The rows of Y fall into 3 groups, and each row is roughly a mix of its group's hidden directions.
Y (134 x 12):
[[  5  -4  -2  20  24  -3  13  -7  18 -17  10  29]
 [ 22 -19  23  -2 -16   4   0   3 -18  -1 -14 -24]
 [ -7  -2   9   5  10 -34  -2   8   8  -5  26  23]
 [-16   0  -4   4   9 -25 -12  -5  11  -7  21  32]
 [ 23  -9  -8  -7  18  -2  24   7   4  -5 -23 -24]
 [-16  16  -5  15 -25  14 -33  -7   5  -7   4   2]
 [ -7 -13   3  30  -1 -19   5   2  14 -10  19  26]
 [ -1  11   7 -34   6  23 -22  -5  19  -5  -3  -6]
 [-13  13  -8   3   0 -11 -27   7  -2 -13  25  27]
 [-10   2   0  14  15 -27   6  10  12   2  12  34]
 [-11   7  19  -8  -3  21 -25   8  -1 -22  18  14]
 [-18  -6 -20   2 -32   4 -18 -18  -7  11  -3 -12]
 [ -5  22 -13  11   3   5 -27  10   5  -9  19  25]
 [  5  -4  -1  -2  17  -9  18  30 -10  14 -17 -24]
 [ -5  -1 -15  13  16 -23   2  25 -12  24  -1  17]
 [-14  18  -3   6 -26  13 -30   9  -6   6  -8 -18]
 [-18   6  -9  17  22   9 -21   0  13 -10  25  15]
 [ 12  11  12 -11  13  25   2   1   6 -10 -23 -29]
 [-11  17   2 -24  34   3 -23  -7   5  -3   9   2]
 [ 27 -14   7  11   8 -16  24  27  -6   5   2  -8]
 [ 19  14   6 -21  15  -3  26  18 -10  12 -18   2]
 [ 15  -6   2 -21 -26 -15   7   4 -17  13 -21 -14]
 [ -8  11   0 -24  17  19 -27 -13   9 -14   8  12]
 [ 24 -15  -4  -1  14 -13  29  14  -7  -4 -18 -15]
 [-14   8 -11  10 -11  13 -36   2   6 -20  14  10]
 [ -9  15  -4   3 -10  18 -39  11  -2 -13   4 -14]
 [ 18 -17   5   0 -25  -3  14   5 -12  19 -18 -23]
 [ 29   1  14 -12 -13  -1  27   8 -11   4 -21 -11]
 [ -5   3   4   4  20  -5 -10  13   8 -15  36  23]
 [-13 -15 -12  20  15 -16  -8  -9  11 -10  24  22]
 [-13 -12   9 -12   6  -4  11  17 -16  20  -5 -34]
 [-23   1 -16  18  22  12 -22  -8  12   0  18   8]
 [ 14   0   5  -2  48   2   8  12   1  -4   2  -1]
 [  3  -5 -10  13 -17 -24   7  26 -15  21 -15  -5]
 [  9  11   9 -14 -24  13  13 -17   4  12 -26 -18]
 [ 15   9  15 -17 -20   2   7  16 -18  18 -17 -19]
 [  2  -1   1   7  19  11  -1 -16  25 -24  13  26]
 [-16 -16   2   7   2   1  17  12  -2  10 -18 -37]
 [  3   4   5   7  16 -24   1  14   7  -5  10  39]
 [ -9  -2   5  16   7 -34  -1  17   2  10  17  24]
 [-18  11   1 -13  -6   8 -27 -11   3   3  25  24]
 [  1   2  -1 -15 -22   3 -22   7 -22   6  -5 -32]
 [ 13 -28  12  21 -21  -1  20  -7 -10  -2 -11 -14]
 [ -4  -5  -6 -13 -22  -4  -4  10 -19  16 -14 -34]
 [ 18 -14  10  -9  29 -11  33  -2   2   1  -1   6]
 [ 16 -18  12  21 -13 -13  34   3  -9  -3  -8  -6]
 [-28   9 -20  19   9   7 -20 -14  11  -5   9  15]
 [-12 -17 -27  16 -20   3 -19 -13  -2 -18   6   8]
 [  3  -2  -7   0 -23 -15  -4  18 -16  18 -22 -24]
 [-11  -6  -7   6 -35  10  -7 -32  11  -7   0   4]
 [-21   0  -7  23  19  16  -4 -13  22 -10  16  11]
 [-15   9  -9   3 -18  19 -35 -13   9 -13   8  -4]
 [  9 -20   0  19  17 -24  21  14 -15   1  16   5]
 [ 17  -1   0 -16   7  28  17  -6 -11   3 -14 -28]
 [-10  20  -5   1 -24  17 -36   6  -1  -3  -2 -10]
 [ -7  21  -3 -10 -17  15 -40   6  -5  -1   6  -7]
 [ 17  -5  -1 -13 -12   5  19   9 -22  13 -13 -29]
 [ 12 -13  11  -9  24 -16  29  -1  -3   3  10  22]
 [ 18   7  -5  -1  -7  10  -1 -32  21 -20  -2  20]
 [  8  -2  -7 -10 -11   2   4  23 -31  19 -11 -22]
 [-20 -22   1   4  20   2  10  14   0   5  -1 -35]
 [-28   7  -5   1   6   0 -18 -17  15 -21  14  21]
 [-22 -14 -10  27   3 -19 -20   4   6  -5  19  10]
 [ 26  -4   8  16 -23   4  30   3  11 -12  -7   7]
 [-21  26 -10  -4  -5   4 -30   2  -5   1  16  19]
 [ 15 -19   5  21   5 -25  23  20 -10   2   4  -7]
 [  2  -2   4   1  40  -3   7   3  12  -6  20  24]
 [-22  20  -2 -15  -5  11 -21 -26   1 -14 -11  10]
 [ 13 -18  11   0   9  -9  21  19  -3  19  -7 -29]
 [-15  14  -1   2  10   7 -21 -10  15  -1  24  30]
 [-16  11  -8   3 -27  16 -33 -13   6  -7   5  -1]
 [  7  -2  -9  -1 -33  -9  -4  19 -19   7 -22 -16]
 [-19  -2  -8   6  17   4 -27  -2  10 -10  29  15]
 [-18  -3  14 -10  -6  14 -20 -25   6  -7  28  11]
 [  1  -3   5  -6   8  26  -8 -26  14 -30  11  -7]
 [ -8  -2 -13   6 -42   3  -1 -17   4   4 -19  -8]
 [ -9  15  -3   6 -36  15 -17  -4   1   2 -20 -16]
 [ 12   3  13 -14 -25  -3  20  -2 -14   9 -27 -16]
 [ 15  -2  -3   1  -3  23  22  -3   0  -3 -28 -28]
 [ -2  -1  20  14  -3 -12  26  16   3   6 -18 -28]
 [  7  -5   2   3   2  21  32 -19   4  16 -11 -23]
 [-14   5   6 -12  -3  21 -24 -26  10 -19  16  -3]
 [ 20  -3  -2  -3 -10   0   0  17 -17  26 -20 -26]
 [ 21   7   8 -14   0   6  36   1  -6  18 -18  -6]
 [-13  -4   6 -12   1  24 -11 -30  21 -19   3   6]
 [-11 -12  -5  22   4   9 -14 -16  17 -25  18  15]
 [ -2 -13   1  25  36  -9  14   7  -1  -5  19   4]
 [ 10  -8   8   9  -1 -24  35   6 -23   7  -9  -4]
 [  7  -1   1 -15 -13  28   3 -13  -6  -5 -13 -34]
 [ 20  -4   6  -3  36  -2  17   6   9 -16   6  19]
 [ -1   4 -20   0 -27  15  14 -21   1  12 -25   8]
 [ 21 -11  -9  19 -19  -3  -1  23  -6  21  -9 -19]
 [ 20 -16  15   7   5 -17  36  12  -6  -2  -4  -8]
 [  1   4   4 -19 -19  13  -2  -1  -5   8 -22 -36]
 [ 15 -10  20 -26  18  22  10  -6  -4   6  -6 -19]
 [ 24 -13  12  15  -2  -7  35  11  -8   6 -10 -12]
 [-17  -4  -5  18  17  19 -21  -9  13  -8  25  10]
 [ 19 -13   9  23  -9  -7  36   3  -5  -1 -12  -7]
 [  4  -5  -7  17  11 -27   9  24  -9  23  -2  18]
 [ -9  18  -6   2 -28  12 -35   8  -8  -1  -3 -10]
 [ 19  11   2 -25  -1   7  16   9 -17  15 -23 -16]
 [-24   5   2   9 -38   7 -21  -5  -7   7   0  -8]
 [ -8 -13  -8  26  17  11 -20  -2  18 -14  21   6]
 [-23  -6 -28  22 -16   2   2   1  -9  20  -1  16]
 [  8  -5 -28  11  -6 -15 -24  -2   7 -19   3  23]
 [-20   0  -9   7  -6  -4 -33  -9   2  -4  20  25]
 [ -9 -13  -8  19  -7 -13   4 -17  10   1  21  33]
 [ 19   4   8 -18   2  22  23 -31   7  -1  -3   7]
 [ 19   6  -4 -21  -6  31  10  -7 -14   4 -20 -15]
 [-13  -6  -8  18  14 -22  -3   0   9   1  19  33]
 [ 25 -15   1   2  14 -15  15  31  -4  13   9  -9]
 [  4   6  10 -38  12  19 -22   3  12  -1   6  -6]
 [  8   6   8 -12 -29   0 -10  10 -26   8 -12 -24]
 [ 12 -31  12  -2  -3   0  11  -3   1   8 -16 -33]
 [-20  19  -8   5 -18   7 -30  16  -8  14  -2 -14]
 [ 24   6  10 -20   4   3  36  -3  -3   7 -16  -8]
 [ 18 -25  10  -4 -24 -18  18   3 -17   5  -9 -12]
 [-18  -5   4  15   6 -14 -19   6   3  -4  32  23]
 [ 11 -32   5  23 -12 -16  22  -3 -11  -2  -4  -8]
 [  8  17 -20  13 -22 -11  -3 -16   6   7  -5  30]
 [-24 -10  -4   6  32  -4  -7  24  -1   6  19  -5]
 [-16  18 -10  22 -28 -21  -4   9   3  -3   5  17]
 [  5 -25   7  29 -12 -16  29   4  -2   0   4  -4]
 [-23 -11  -9  18   8 -15 -15  -4   7  -7  29  17]
 [ -3 -11  -3  -7  18   3  13  24  -2   5 -17 -35]
 [ 21  -7  -2  -4  14 -15  24  21 -13   8 -17 -19]
 [ -3  15 -13  11 -30   1 -16 -24   9   1   1  23]
 [-18  12 -11   8 -32  13 -25 -11   5   5  -7 -13]
 [  3   8 -12   7  14 -10 -19  20   5 -10  27  25]
 [-13  17 -10   3 -33  10 -30   4  -5   4  -6  -7]
 [-22   5  10  12 -32   6  -2 -21   7   2   3  23]
 [ -8   0   6  -1  -3  25 -16 -27  17 -26  11  -3]
 [ 14  -6  -4  -2  17 -12  24  26 -10  10 -19 -18]
 [-23  -4  -6  12  -1 -23 -22  -1   4   4  23  22]]
Here is one row of each group, with its name. Which group are the others in?
[  0   6   9 -10 -12  30  -7 -27  15 -21  -3  -9] => X
[-22  -4   8   6 -28  10  -8 -27   8  -5  12  16] => Z
[-18  10 -11  16  18   6 -22  -2  10 -13  21  20] => B

[ -5  -4   4   3 -40  -8  -1 -18  14 -25   3   1] => X
[-10  18  -2 -21   9  19 -25  -6  20 -11  13  14] => B
[-16  27  -5   3 -32  -3  -9  -3  -9   0   4  24] => B
[-4  6  7  2 48 11  1  4  9 -2 11  4] => X
[-17   2 -10 -11 -15  21 -30 -15  20   6  -5  -8] => B
[ -6  -5   2   2 -42   3 -15 -22   8 -14   2  -2] => X
[  0  20  -2   3 -34   9 -21 -22   6  -2  -2  14] => Z
[ 24  -6   1 -12  -2   9  18   1 -15  10 -19 -31] => X
[-14 -11   7   9  -2  -7  13  20 -15  19 -12 -32] => Z
[-20  11  -6  -4 -19  13 -38  -6   0   0  14  -5] => Z
[ 23   4  19  -3  15 -11  26  28  -7   4  -5   0] => X
